In the data rows, zero lies at 4.5, halfway between 4 and 5.
Here are some points:
[5 3 5 5 6 4 5 5]
[0 9 4 4 0 8 8 1]
[3 5 3 5 4 4 5 4]
[4 6 3 5 4 5 4 7]
[2 7 4 4 4 5 6 3]
[2 6 4 2 4 6 5 3]
[3 2 2 5 4 5 4 4]
[7 1 3 5 6 2 0 2]
[5 1 2 3 4 3 2 1]
[3 4 3 4 4 4 4 4]
[5 2 3 5 6 2 2 4]
[9 3 5 3 4 5 6 7]
[4 0 1 3 4 1 3 3]
[1 3 4 6 5 4 3 2]
[7 5 4 4 5 4 5 6]
[0 9 3 2 0 9 6 0]
[5 4 3 3 3 5 3 3]
[5 4 4 5 5 3 4 4]
[4 5 6 7 5 4 3 8]
[1 6 3 5 3 4 6 3]
[6 2 4 5 6 4 4 5]
[9 2 5 5 5 1 3 9]
[6 8 7 4 4 6 4 5]
[7 3 4 4 6 4 3 6]
[3 4 4 4 3 3 5 2]
[7 6 5 4 6 4 6 5]
[9 2 7 5 6 3 3 6]
[4 4 3 4 4 4 4 4]
[0 9 8 5 4 9 7 5]
[5 0 0 3 4 1 3 3]
[8 4 5 4 5 4 5 7]
[4 7 6 4 4 5 5 5]
[1 5 5 4 3 5 6 3]
[5 4 4 4 4 6 5 3]
[4 2 2 4 5 3 4 4]
[5 5 6 6 4 3 5 5]
[5 1 1 4 4 4 3 4]
[8 6 4 4 5 6 4 4]
[8 2 4 5 6 3 4 6]
[5 1 2 4 4 2 4 3]
[5 4 5 4 4 3 4 3]
[9 5 6 6 6 3 4 6]
[6 8 7 3 5 5 4 4]
12 more points follow, each with its number after it:
[7 1 4 4 5 4 3 4] 0
[4 2 2 5 4 4 4 4] 1
[9 1 2 2 5 0 3 4] 2
[3 3 4 4 5 8 3 2] 3
[5 1 2 3 5 5 3 2] 4
[6 5 7 7 5 1 4 8] 5
[3 6 4 3 3 6 6 4] 6
[5 7 5 4 6 7 5 5] 7
[5 8 7 4 4 6 6 5] 8
[4 6 5 4 3 6 5 5] 9
[5 6 5 4 5 4 5 3] 10
[0 6 4 2 2 5 6 2] 11
Which three of these numbered points are nearest to each point below, looking only along the 2 directions in which the first points spread most? Their numbers follow each, nearest first.
[0 5 4 5 3 6 5 2] > 11 6 3
[4 3 3 3 4 3 3 4] > 1 4 3
[6 0 1 6 6 0 2 6] > 2 0 4
[2 6 5 5 3 7 6 3] > 6 9 11
[8 1 1 4 6 0 3 3] > 2 0 4
[9 1 3 2 4 1 2 4] > 2 0 4
[5 6 7 6 6 5 5 5] > 7 8 10
[9 0 4 5 8 1 2 7] > 2 0 5
[7 2 4 5 6 4 2 4] > 0 2 1
[3 5 3 4 5 5 3 3] > 3 10 1
[5 4 5 5 4 5 4 4] > 10 9 3
[8 0 5 5 6 2 2 4] > 2 0 4
[6 0 1 4 5 2 2 4] > 2 4 0
[0 6 0 4 3 7 4 2] > 11 3 6
[2 3 3 5 4 6 4 3] > 3 1 6
[1 7 5 6 3 6 6 4] > 6 9 11
[8 2 3 3 5 3 3 5] > 0 2 1
[2 6 4 4 4 6 4 3] > 6 3 9
[2 2 3 7 5 3 4 4] > 1 4 3
[4 3 4 4 6 4 4 4] > 1 10 0
[3 6 5 5 4 6 6 5] > 9 6 7
[5 0 0 4 5 4 3 1] > 4 1 0
[1 5 5 6 4 6 4 4] > 6 3 9
[0 3 2 4 3 5 5 3] > 3 11 1
[5 7 5 4 4 6 5 6] > 7 9 8
[0 8 3 3 2 6 7 3] > 11 6 3
[4 2 3 5 4 5 3 4] > 1 4 3
[6 2 3 5 5 3 4 5] > 0 1 4
[4 3 4 5 4 4 4 3] > 1 3 4
[3 6 6 4 5 6 4 5] > 9 7 10
[5 8 6 6 4 7 6 6] > 8 7 9
[4 6 6 6 5 6 5 6] > 7 9 8
[1 9 9 8 4 9 6 6] > 8 7 9
[1 6 3 4 3 3 5 4] > 3 6 11
[4 7 7 4 3 7 5 3] > 9 8 6
[5 5 5 5 4 4 5 4] > 10 9 7
